rotation steps, each row followed by its count of steps
The counts run from 0 to 355.
[ 94 134 137 130 113 129  77 128 125 120 122 131  78 154 146 131 165 170
 136  99 113 113 143 119 121  81  79 130  87 151 135 127 150 149 164 135
 141 112 125 140 177 176 157  98 169 187 165 121  97 139 176 119 136 107
  93 129  91 141 117  70 110 101  99 146  72 136 119 125 158 147 142 136
 135 108 107 131 122 146 116 129 193 141 129 145 121 121 142  97] => 337
[ 57 137 146 111 128  97  87 156 124 135 105 135 128 172 140  94 162 156
 134 154 101 103 141 109 108 133 122 124  99 122 133 135 134 116 158 143
 105 153 133 183 101 157 151 100 163 160 179  76 168 139 178 158 122 114
 105 161 123 160 119  99 110 130  79 133 134  85 121 115 142 107 141 152
 153 115 135 127  87 141 131 146 179 121 191 118 131 157 143 109] => 308
[106 124  72 112 158 128 110 141 134 104 132 131 103 166 155 179 135 170
 126 109 128 114 171 120 142 102 119 177  88 122 107 102 136 176 174 153
 124 161 114 141 141 141 122 104 169 129 179  96 118 156 191 128 141  90
 123 152  86 139 113  91 143 119  97 137 108  97 117 130 120 108 172 123
 149 141 126 118 125 155 118 128 161 146 176 135 138 146 111 126] => 224
[ 82 158 115 116 148 109 104 126 100 140 184 119 115 153 134 132 161 159
 103 119 140 143 159 124 112 116 125 155  87 144  91 117 158 146 195 124
 141 148 125 132 128 189 138 104 161 176 201  53 109 143 182 124 119 116
 131 159 131 127 128 138 142  87 112 122  99 127  85 131 108 128 134 113
 165 118 110 113 107 159  92 125 178 150 114 145 145 147 153 143] => 34
[137 111  88  99 141 128 116 139 115  85 153 126  88 154 150 179 141 152
 121 142 105 132 154 105 128  95  97 163  70  90 132 123 148 161 180 111
 123 164 130 142 137 151 161 115 144 176 179 110 112 127 193 131 142 109
 122 139  76 136  97  96 148 123 108 158 117 132 123 156 120 126 156 156
 160 123 115 145 134 179 115 135 179 169 175 119 116 132 105 104] => 217
[ 80 120 139 127 131  95  90 146 120 151 110 147 124 162 128 126 166 122
 142 143 110 127 154  83 108 126 107 114  84 112 124 159 130 136 173 145
  92 148 125 147 155 168 155 107 180 167 193  89 107 150 181 134 140 109
 100 162  88 125 114 104 104 113  91 145 102 126 122 123 114 118 127 170
 153 106 112 151  95 179 106 127 212 128 175 120 126 172 130 104] => 321
[100 123 132  99 148 127  91 155 126  85 100 157 142 153 142 107 171 158
 143 129 104 124 123  97 128 130 105 135 120 105 156 110 155 110 178 100
 118 137 131 130 113 177 175  96 157 167 177  78 160 152 196 141 114 116
 129 159  88 103 114  94  97 126  86 163 127  94 119 128 128 131 154 122
 154 113 167 115 109 101 142 120 166 141 165 148 115 163 163 132] => 296
[103 124  92 103 113 119 136 136 129 116 160 106 105 175 149 160 135 177
  90 155 118 140 145 144 141 114 106 133  61 104 104 135 148 159 166 155
 142 184 148 153 122 143 120 109 152 172 191  91 119 138 174 125 154  92
 115 133 137 153  97 117 171 136  90 143 101 122 125 119 128 112 145 156
 146 139 113 124 108 176 129 160 168 153 170 111 162 134 121  91] => 228
[141 105 107  97 128 124 105 138 137 140 124 134  98 158 154 169 131 148
 138 153 124 108 155 124 120 137 109 156  51  96 133 155 141 142 183 132
 119 170 142 128 140 149 148 116 127 150 186  59 115 145 156 111 125  88
 116 132  97 156  90  81 129 123  84 131 133 132 128 117  98 121 142 148
 155 124 112 133 130 160 116 135 182 129 186 125 120 129 101  86] => 206
[ 90 151 136 125 145 109 111 125 105 156 188 118 131 148 132 142 156 160
 102 127 142 124 156 126 112 117 132 163  69 130  91 121 167 130 181 135
 129 151 123 134 114 172 145 112 153 144 207  61 116 147 182 134 109 128
 128 178 124 133 132 140 162  98 105 117  88 115  69 131 111 135 142 132
 173 151 120 117 110 172  86 112 183 129 140 135 142 156 150 121] => 35
[104 125 100 155 121 118  77 121 117 118 154 132 107 167 147 130 139 167
 114  83 110 102 142 125 129  96  92 148  87 104 121 117 135 149 155 163
 154 160 144 137 134 152 135  86 131 182 148 114 111 144 203 115 110  52
 103 128  84 165 124  90 135  75  88 127  67 102 124  99 163 124 151 107
 133 135 106 129 145 121 117 145 189 131 140 142 123 138 133 100] => 350
[ 96 144  88 151 143 108 111 114 122 111 164 145 133 169 135 152 179 150
 122 111 124 109 144 122 134 123 130 180  74 142 113 114 161 144 192 130
 146 171 125 139  88 166 134 105 145 142 161  73 131 135 192 129 124  95
 132 150  98 136 146 110 164  80  89 106 121 107  85 135 130 125 158 105
 164 119 134 113 128 137 100 125 188 156 160 153 157 137 138 110] => 23
[111 104 116 153 140  93  96 135 123 139 141 152 130 150 158 145 117 140
 118 107 118 120 143 112 136 105  98 163 104  92 105 125 114 158 145 173
 148 162 113 107 147 146 130  94 153 166 161 122 104 167 186 109 132  69
  96 156  66 130 121  84 137 104 103 147  86 104 123  95 125 124 165 146
 127 145  96 131 133 179 108 127 196 119 164 154 146 157 153 120] => 352
[109 107 171  67 168 128  82 156 142 125 128 151 112 140 158 139 138 193
 121 120 140 130 143 125 119 119  83 139 106 121 125 104 133 135 132 138
 135 139 129 132 124 136 135  90 169 153 217  67 111 183 175 127 131 114
 105 156 108 124  85 110 134 172  80 154  98 126 115  96 115 121 146 144
 136 151 148 126 118 143 122 144 149 118 161 136 107 132 178 135] => 74
[ 93 119 184  93 136 101 103 156 129 126 123 140 120 127 157  98 168 164
 135 135 116 114 147 121 116 128 110 143 106 112 101 119 126 118 175 111
 115 152 128 149 112 179 162 117 161 161 177  62 132 152 179 145 142 114
 101 159 120 126 132  98  82 132  86 148 126 104 146 134 138 106 143 145
 134 100 159 124  88 153 144 118 165 139 164 149 113 185 152 133] => 298
[107 157  89 143 117 129 126 107 129 110 132 114 104 163 139 108 179 162
 130 130 128 109 139 124 147 104 119 189  57 117  91  92 144 141 207 117
 146 162 135 129 118 166 141 117 138 155 171  83 124 153 167 116 123  97
 114 136  89 156 163  98 164 115  78 109 133  89 111 123 130 126 156 128
 147 136 129 107 120 134 138 136 163 178 188 145 140 126 135  96] => 14
[119 127 140  84 160 117  67 132 146 125 132 101  76 157 147 144 142 143
 147 138 140 137 162  95 108 110 101 158  89 125 110 113 125 162 155 130
 131 137 124 141 148 150 151 115 166 150 199  52 123 146 149 112 118 114
 104 142  85 148  78  60 139 140  78 130 102 128 114 100  97 115 146 148
 149 144 125 146 103 162 119 154 156 130 173 145 106 128 164 116] => 202
[133  98 135 123 121 110 100 113 114 144 120 153 146 122 160 139 159 146
 159 138 119 122 137 154 114 151 111 140 103  75 118 133 157 107 181 134
 148 135 132 119 131 165 138  98 127 165 172  59 133 136 153 102  97  90
 116 137  87 169 121  79  74 105 105 154 101 104  92 111 107 123 136 129
 148 132  93 104 137 133  83 130 203 163 163 160 130 130 154 124] => 175
[101 127 135  97 123 124 109 185 129 112 106 129  78 146 136 118 183 175
 133 139 102 135 145 122 110  70  80 121 112  96 112 104 118 130 140 141
 127 155 140 177 105 144 155  99 168 169 178  90 109 151 194 141 147 116
 103 142 104 156 136 123 119 131  70 178 117 123 149 131 150 102 131 170
 121 125 147 144  96 152 165 133 154 156 203 128 116 151 122 118] => 99
[141  96 113  93 139 119  80 127 149 105 109 156 107 165 153 169 163 151
 138 110 116 115 148 104 113 116  85 159  78 127 159 110 142 155 163 121
 121 146 119 142 139 162 147 105 125 145 186  52 112 135 157 113 107 111
 114 138  66 132  93  68 117 111  93 132 106 133  99 119  97 132 135 111
 150 138 122 150 133 135 110 145 186 137 181 141  86 102 150 110] => 200
[129 120 139 115 144  91  89 128 131 130 146 154 124 139 148 139 147 140
 173 112 120  89 133 127  96 156 117 146 104  72 127 127 114 114 156 126
 155 168 130 154  95 158 173  93 140 162 150  35 142 124 179 119 105  87
 125 137 103 164 138  79 112  85  68 135 116 119 116 129 109 115 131 137
 130 133 127 135 116 116 115 150 197 134 186 139 109 124 143  89] => 182
[106 122  79 150 105 121 102 144 128 116 114 139 133 174 124 105 172 140
 119 126 101 133 130  89 127  83  99 139  94 109 137 113 148 122 179 149
  94 127 124 123 159 162 147  90 153 157 175 106  96 153 193 123 127  99
 115 147  62 103 159 112 130  84  94 156 100 130 118 126 164 123 138 159
 148 133 126 141 115 131 145 109 180 109 202 143 134 173 126 131] => 120
[147 113 138 105 158 107  97 131 109 165 132 148 106 139 150 156 165 124
 172 136 120 119 163 126 103 142 119 127  99  95  97 137 119 117 200 121
 146 153 122 131 112 155 129 100 146 173 173  60 124 127 167 123 102  81
 105 132  93 145 134  77 102 114  72 160 126 119 127 119 102 127 121 157
 125 128 100 134 125 137  96 151 202 172 168 146 114 122 161 110] => 184
[ 92 157 106 117 125 113 122 111 101 128 160 132 116 149 143 113 172 153
 114 144 125 149 134 123 125 102 117 166  81 115  93  98 155 126 178 133
 134 157 145 143 114 157 152 122 146 149 193 100 115 154 175 113 124 136
 119 129 109 138 139 135 177 112 100 116  97 100  66 137 104 124 114 155
 161 151 110 127 109 181 103 145 183 169 175 127 168 135 166 107] => 27
[ 93 140 136 133 115 118 104 122 126 112 157 139 100 155 143  98 168 162
  96 112 124 104 136 120 125  85 102 150  85 141 127 131 135 129 157 125
 163 114 142 136 121 184 152  85 139 200 151 110 119 140 201 129 126 125
  81 149  86 106 164  78 115  73 107 139  86 116 121 141 174 130 160 136
 146 106 137 108 106 151 128 105 182 136 140 158 137 161 155 120] => 138
[ 97  85  96 119 108 128 127 166 127 117 102 146 122 188 133 141 178 164
 120 152  97 118 122 142 121 121  87 119  97 111 158 155 147 100 154 161
 119 144 141 161 108 136 126  86 133 152 178  92 132 139 195 151 152  98
 125 135  94 134 139 125 133 129  84 168 139 127 118 140 147 134 135 165
 146 125 150 133 111 138 136 113 203 143 202 114 140 139  94 101] => 102
[120  82 157  74 165 133  85 154 148 107 121 161 125 137 170 156 155 202
 118 106 145 144 151 129 123 116  79 136 103 107 147 109 140 125 137 129
 131 147 126 130 119 153 147  80 156 146 215  67 104 169 178 115 128 101
 107 160  92 116  88 112 123 153  81 161  96 136 112 116 110 129 129 116
 141 146 151 125 143 134 136 131 161 119 150 136 108 132 176 144] => 73
[103 160 142 113 135 115  95 135 116 141 188 100 105 147 142 138 143 171
 136 112 143 113 113 135 103 126 119 157  69 105 101 133 163 100 171 108
 164 164 131 132 112 168 180  93 155 155 186  69 117 159 174 127  92 105
 139 149 133 167 136 142 155 109  70 126  84 132  76 145 137 144 139 145
 154 144 145 117 138 115 116 121 171 142 130 143 140 137 141  97] => 45
[ 95 132 156 142 115 112 126 119 124 134 152 143 118 148 150  78 164 164
 103 117 138 102 131 138 139  95 122 165  72 119  83 127 121 113 162 152
 157 148 128 125 120 180 116  93 131 171 160  86 113 177 171 134 122  99
  72 139 105 140 161  90 116  88  89 113  98  91 128  98 178 119 166 136
 131 133 139  97 106 167 144  97 172 122 150 148 148 163 141 112] => 140
[103 151 125 151 103 124 108 125 113 123 139 119  84 141 137  88 173 159
 109 125 120 141 144 113 135  68 104 148  89 134 101 104 127 126 176 140
 139 113 132 120 167 193 147 106 146 189 166 117  88 163 175 120 123 100
  95 137  82 121 159 106 114  90 100 146  78 124 142 124 177 125 146 150
 138 128 120 125 111 151 157 116 170 143 157 161 129 173 141 119] => 130
[110 110  74  95 139 116 132 154 137 113 173 119 142 158 144 176 157 173
  82 125 130 151 148 150 114 109 105 138  86 133 128 138 163 150 179 148
 144 139 137 131 139 155 120  87 164 169 194  82 101 137 183 115 152 114
 116 161 131 102 114 128 157 113 112 165  79 155  98 150 120 122 146 136
 165 121 127 112 103 169 110 115 159 156 144 149 146 150 141 130] => 241
[119 108 153  70 189 121  72 142 121 129 156 156 113 147 158 156 118 170
 116 120 150 120 157 101 117 136 111 139 114 105 129 129 134 133 149 136
 135 148 130 124 112 152 127  62 158 172 202  70 126 151 213 143 105  78
 122 164 119 108 100 112 118 137  79 156  92 132 116 125 125 107 150 142
 143 139 123 118 138 121 103 146 163 109 148 125 127 154 164 146] => 65
[130  93 152  92 134 132 113 177 119 105 128 134 104 137 143 144 164 185
 120 153 119 140 148 126 123 104  83 120 110  82 149 130 150 118 156 119
 116 149 137 155 115 156 150 109 146 161 189  90 119 137 214 138 153 130
 117 164  91 146  98 110  96 135  96 184 133 125 134 153 136 101 132 168
 147 122 153 139 131 162 133 112 171 153 180 125  97 160 109 127] => 90
[ 89 117  76 125 115 118 133 145 145 141 153 120 135 162 150 153 137 169
  93 128 120 131 130 145 131 106 115 164  81  94  91 118 138 138 161 179
 129 179 134 127 126 137 118  97 151 141 197  65 102 171 173 110 152  87
 107 139 121 155 129 151 183 112  90 137  95 126  96 130 133 103 143 137
 157 161 135 126 112 175 129 123 156 135 187 135 156 153 117 111] => 237
[ 86 144 126 143  83 112  98 135 121 130 146 123 106 171 142 106 141 149
 130 139  87 110 123 100 113 100  90 121  59  74 140 146 149 129 149 134
 113 151 142 157 156 160 183 119 149 176 173 110 107 136 168 117 125  96
  97 132 112 152 120 110 116 109  95 125  82 145 121 135 152 135 142 168
 161 116 116 150 119 156 135 130 200 117 169 118 133 144 108  82] => 332
[107 129 145  97 133  85  98 135 118  97 156 151 147 128 144 118 159 126
 135 106  95 113 129 124  96 136 101 137 132  88 142 122 151 136 162 121
 163 132 137 123 114 186 187 105 161 175 165  64 142 133 164 107  96 119
 115 147  95 120 124  71  96  89 115 148  84 104  96 129 116 122 151 130
 153 122 131 113 115 135 112 118 188 149 154 173 115 132 181 140] => 169
[127 102 157  88 143 126 107 145 116 153 147 137  94 142 162 134 147 201
 115 142 146 139 140 153 125 111  99 119  84  97 117 132 148  95 149 134
 145 186 148 134 102 134 123  86 114 171 201  61 102 158 177 122 108  88
 117 140 129 165 116 145 123 161  55 132 105 129 136 110 121 127 111 154
 130 160 143 122 147 118 110 151 161 132 148 111 120 131 158 114] => 69
[ 96 126  88 122 126 115 117 145 118 120 186 113 106 168 121 144 158 177
  85 116 113 142 148 119 133  87  94 164  79 117 107  83 144 164 144 157
 137 165 137 150 116 156 142  93 146 140 186  95 113 142 196 128 132 131
 119 142  94 154 133 134 178  96  99 128  76 130 101 127 136  92 134 132
 166 153 124 140 113 153 122 121 155 141 167 123 136 145 125 128] => 235
